[[ 34  32  -6  22]
 [-70  29  29  -2]
 [-34  23  13 -32]]
:
[[ 34  32]
 [-70  29]
 [-34  23]]

[[ 70  39   7]
 [  6  74  29]
 [-47  -5  15]
 [  1  29 -17]
 [-72  15   0]]
:
[[ 70  39]
 [  6  74]
 [-47  -5]]

[[-34 -66  42 -15]
 [ 31 -36  -1 -70]
 [ 17 -75 -28  58]
 [ 21  66  79   5]]
:
[[-34 -66]
 [ 31 -36]
 [ 17 -75]]

[[ -9 -22   9]
 [-49  45 -41]
 [ -4  -7  51]
 [-10   0  57]
 [ -5 -30  76]]
:
[[ -9 -22]
 [-49  45]
 [ -4  -7]]

[[ -7   2  65  21  14]
 [  0  17   5 -61 -29]
 [  9  29  61   7  13]
 [ 29  48  26  21  26]
 [ 23  46  -8 -46 -12]]
:
[[-7  2]
 [ 0 17]
 [ 9 29]]

[[ 12   3  -5]
 [ -3  18   5]
 [ 52  10 -20]
 [  5  41   4]
 [ 24  61   2]]
:
[[12  3]
 [-3 18]
 [52 10]]
---
[[ 53 -27  34  35 -42 -39  47]
 [ 44  36 -32 -27 -35  41  31]
 [ 39  27 -31 -25 -38  33  28]
 [-36  29 -44 -31  32 -28 -42]
 [ 46  40 -38 -27 -37  50  32]
 [-51 -61  41  41  76 -21 -75]
 [ 42  26 -30 -27 -40  36  30]
 [-53 -56  39  43  76 -20 -75]
 [ 53 -27  34  35 -42 -39  47]]
:
[[-39  47  53 -27  34  35 -42]
 [ 41  31  44  36 -32 -27 -35]
 [ 33  28  39  27 -31 -25 -38]
 [-28 -42 -36  29 -44 -31  32]
 [ 50  32  46  40 -38 -27 -37]
 [-21 -75 -51 -61  41  41  76]
 [ 36  30  42  26 -30 -27 -40]
 [-20 -75 -53 -56  39  43  76]
 [-39  47  53 -27  34  35 -42]]

[[ 81 -47 -69 -63 -87 -86  69  43 -42  26  87  43]
 [-40 -11  10 -19  78  52 -50 -31  80  -9 -34 -49]
 [ 57  46 -75 -48  28  10  78 -16 -25 -76 -44  51]
 [-73  40  82  86  71  13 -71  17 -31  45 -39 -61]
 [  6 -76  35   8 -39 -46 -22  37   1  69  77  -5]]
:
[[ 87  43  81 -47 -69 -63 -87 -86  69  43 -42  26]
 [-34 -49 -40 -11  10 -19  78  52 -50 -31  80  -9]
 [-44  51  57  46 -75 -48  28  10  78 -16 -25 -76]
 [-39 -61 -73  40  82  86  71  13 -71  17 -31  45]
 [ 77  -5   6 -76  35   8 -39 -46 -22  37   1  69]]

[[ 18 -40  12  21]
 [ 27   9  68 -14]
 [-46  -2  46  -7]]
:
[[ 12  21  18 -40]
 [ 68 -14  27   9]
 [ 46  -7 -46  -2]]

[[-68 -66  65 -62]
 [-67 -69 -65  73]
 [ 71  61  71 -54]
 [ 68  67 -66 -64]]
:
[[ 65 -62 -68 -66]
 [-65  73 -67 -69]
 [ 71 -54  71  61]
 [-66 -64  68  67]]

[[ -8   1  -2]
 [ 10 -16 -20]
 [-16   8   4]
 [-85  12  13]
 [  2  -2  -2]
 [ -7   2  -1]
 [ -6   7   7]
 [  8 -11 -14]
 [  6   4   9]
 [  3  -8 -12]]
:
[[  1  -2  -8]
 [-16 -20  10]
 [  8   4 -16]
 [ 12  13 -85]
 [ -2  -2   2]
 [  2  -1  -7]
 [  7   7  -6]
 [-11 -14   8]
 [  4   9   6]
 [ -8 -12   3]]

[[ -3   9   5  -6 -12 -42]
 [  1  13  -8  -6  -2  57]
 [  2   1  -6   8   1   6]
 [  9  13   2  39   5  21]
 [ -4   8   3  -6   0  -7]
 [  8  11 -26  -7   1 -25]
 [ -1  14 -10 -22   9 -70]
 [ -4  15  -3  11  -4   3]
 [-19  -8   0  -9  -4   0]
 [-11  -6 -10  -1 -11  12]
 [ -7   2  19 -16   3  -6]
 [ 14   5   7  19   3 -62]]
:
[[-12 -42  -3   9   5  -6]
 [ -2  57   1  13  -8  -6]
 [  1   6   2   1  -6   8]
 [  5  21   9  13   2  39]
 [  0  -7  -4   8   3  -6]
 [  1 -25   8  11 -26  -7]
 [  9 -70  -1  14 -10 -22]
 [ -4   3  -4  15  -3  11]
 [ -4   0 -19  -8   0  -9]
 [-11  12 -11  -6 -10  -1]
 [  3  -6  -7   2  19 -16]
 [  3 -62  14   5   7  19]]
